One vector is turned by the same rotation once a step. Each row is the vector after some number of steps, and that number follows the row.
The counts run from 0 to 805.
[ -1 -18 -16  37  -5 -33  34 -13  -2  -2 -21  10 -14  17  14   3  57 -14
  11  10   0 -21  11   0 -16 -15  -6  12  20  39 -20 -38  -3]
41
[-30  22 -12 -14 -13  16 -12  13  14  -8  26 -20 -12 -45  -7  -9 -14  12
  17  38  -2 -22  -2   8 -14 -12  28 -21  37  -7  30   1 -55]
260
[-13 -14 -32  12  -8   2  24   0 -18   2 -14 -18 -30 -15  -2 -16  28 -26
 -17  57 -20  -7  -4  16  22 -14 -26  15   7  -5 -29 -32   4]
714
[  3 -10 -11  20   3   0  17   7  -4 -18 -25  -5   2 -28 -13   4  11 -15
  29 -29 -42 -27  63   4 -10   3  33  -8 -17  10   9 -14  25]
569
[ 15 -36 -13  11  29 -41  33 -10  21   4   1   9  17 -20   5 -33  54 -10
  10  -9  29  -6 -13  27 -15  -1  19  15 -13 -13   1 -23 -12]
113
[  3 -45  13  11 -16   6 -32  15 -26   5   5  -4  -8  12   6  10  -5 -18
  36 -35 -59 -18  26 -38  12 -19  -7   2  -9   5  -8 -13  26]
758
[  7  28  33  -1   1  19 -18  23   2  -2  25  13  12  21  18   8 -42  36
   6 -49  -1   9  23 -16 -23  20  21  -2  21   4  22  20  -5]
283
[-17 -19  -2 -14  21  22  47  20   8 -29  50 -37  25   8  26 -29  14  10
   1  19  -8 -17  16  26  22  15 -23  -3  17 -21  -1   8   5]
81
[ 20 -15  -7  14   9  -9   8  -2  29  26 -34  20 -32  11  14   0  25 -22
  24  22  27 -13 -39   4 -10  -6  -5  46   4  -4  21  10 -35]
779
[-15  -9   5  -9  18 -13  18   5   0 -20  34 -11  47 -39 -23  -3  18  -4
  46 -16 -18 -19  22 -26 -14 -15  19 -30  19 -10  -6 -15 -10]
562
[-10  28   5 -41  -4  19  -1  12  21 -15  38  -6 -55   5   0  -4  11   9
  27  11  21 -23  18  20  -4   1 -11 -41  15 -12 -13 -35 -16]
530
[-38  27 -13  -9  -8  58 -26  10  11  -3  -1 -12 -14   6  -3  21 -29  16
   8  13 -43  -1  15  19  16 -13 -12 -21 -11 -24  -2 -11  47]
536
[ 14  19  17   7   2  -9 -11  -1  -3  -8  10  19 -24 -15 -43  20   3  32
  -4 -25  41  -3   5  -3 -21  18  41 -11 -25 -12   9  18 -51]
585
[-19   9   4  15   2   5  -8  -6 -34 -19  -3 -13  39  33  -7   4  -9  26
 -23 -24 -12   3  66 -14  23 -14  -3 -12 -10  40  -1  17  13]
356
[  2  16 -22   4  -2   2  18 -10  12  -5  39 -31   3 -37  -8 -22  -4  23
 -10  20 -14 -17  20  19   2  24  59   6  22  11  19 -14 -35]
0
[ -4  44  33   7   1 -24  11 -12 -18  17 -19  37   6 -17 -23 -24  -7  -8
 -26   1  16  31   9  25 -11 -12  -5  -9  11 -45 -13  21 -30]
248
[-16  21   7  18 -13  22  -8  -1   4 -30 -22  10  19  30   0  22 -45 -11
 -32  -6 -24  11  12   9  -3 -10 -19  -5 -19   8  -3  31  57]
614
[ -5  -9  18   2   6   2 -39  20 -10   4  18  19  38  12   5 -19 -13  28
  -2 -37  32  37 -16  -9 -37 -38 -10   8   9  23  17  16  -9]
361
[ 10 -36 -19  17  25 -36  20 -19  11   7  14  -2  19 -29 -19 -11  60  13
  22  -7  23  -5 -13   6  -8  -6  17   2 -24  -7 -10 -39 -12]
112
[-43  37 -17  -5   5  46 -32   8   8   0   3 -10 -11  13  15  22 -11  29
  -5   5 -21 -12  15  13  13 -14   7 -42  -3 -17  11 -16  33]
537
[-26  36 -24 -14   2  33   1  14  10 -21  44 -19   1 -17   5   0   3  10
   2  16 -28 -26  23  13  19   2  36 -27  27 -10   3 -26   1]
269
[ 15 -43  -8  -1  15 -21  42  16 -13 -23  10 -12  31 -26  -2 -46  26 -40
   8   6   9 -11  23  -8   0  -6   0  27  16  10   5  16 -34]
374
[-30  -1  -7  25 -13  26  -6  -5 -27   2 -28 -17 -29  10 -15   8  -1  34
 -23  36  -5 -19  39  15  15   0 -10  10 -22  14  24  29 -44]
63
[ -1 -24  10  32 -40 -37 -11 -31  -3  12 -40  -7 -11  -3   0  -9 -30  -5
  -4  14  -7  -7   0  -2 -22 -13  -5  21   4  50  22  23 -31]
702
[ 36  -7 -18  -8  16  -6  18  -8  21  24 -38 -25  -8 -39   6 -32 -16 -44
  17  23   6  13  12   6  -4  -2   9  45  -6  -1  18  12 -11]
186
[  8  16 -11 -11  -6  32  11  12  24 -33  12  -4  -7  41   3   4 -11 -13
  -4  10  -3  25   2  39   1 -16 -48  30  -3  22 -34 -30  34]
344
[-14   7 -23 -14  11  25  27  20   4 -43  20 -12 -13  34  21   8  25  -9
  -6  38  19 -16   3   0   8  -8 -36   8  27  28 -20 -15   8]
342
[ -9  24 -20   0   5  -6  42 -28  27   7 -30 -28 -44   1 -17   5  15   3
  22  49   8 -16  33  34   5   9  -7   2   2   4  -5 -20 -25]
523
[ 25  33  19 -18  -6  37  -2  45   9 -15  17   6 -38  22  27  -3 -46 -12
  13 -21 -12  10  26  18 -11  10   3  21  22   3   8   3  15]
274
[ 25  -3  10  30   8 -22 -24 -21   5  43 -50  41  -2  24  -8  -5  17 -14
   8 -22   8  22 -10  -5  21 -15  16  48 -16   3   6   2 -17]
771
[ -2 -38  15  -3  14  21 -17  33 -29   7  15 -10  -4  25  22  12   1  53
  18 -47   8   8  19 -25 -25  -6 -22  -9 -23   4   8  -2  19]
94
[-11 -41   0  22   2   7 -19   7 -29  17  -4   0  -8   3   7  14  18  10
  25 -33 -47 -21  27 -33  12 -10  -7  -8 -20  -5 -15 -35  32]
759
[ 12 -26  18  25 -12 -38  11 -13 -15  29 -33  16 -14   5   4 -12 -12  -1
 -15   6  26  30 -32  -2 -43 -10 -36  34  10  11 -10  21 -23]
700
[  7  14 -14 -11  20  23 -22  47 -40 -14  16  28   1 -19  10 -30   9 -21
 -52   3  16   8 -20   0  17  -3  27  12  10 -31   6  20   1]
652
[ -1  -4 -30 -15  -4  30 -38   5  -6  22  18 -25 -43 -19  -2 -12   1  15
   2   6 -17  -2  15  16  24 -12  18 -18 -26  -7  -9 -55  22]
458
[ 20  39 -13   2  22  20  -1   0   6  30 -23  19 -19  33  24  31  -4  -5
 -19   6  16  12 -25 -38  21  23   0  26 -10 -18  -1  14  31]
209
[ 21 -34  15   6  32 -38  27  -7  -8  11 -12   7  26  13  10 -24  27  -2
  19 -21  41   4  12 -23 -11   6  -9  34   7  12  13  27 -42]
105
[ 16  37 -12  -3  -1  -3  42 -15  37 -44  16   0  -7  28 -22  19  13 -20
  -9  11   9  -8  13  23  22  16  -2   2  -7  21 -41 -25  13]
603
[  9  -3  16  12 -17  -7  -7  15 -16 -11 -27  45 -42  27   1 -17  21 -41
 -11  -3  -1   1  12  40   1 -25 -25  29   4   8 -17  -7  -6]
51
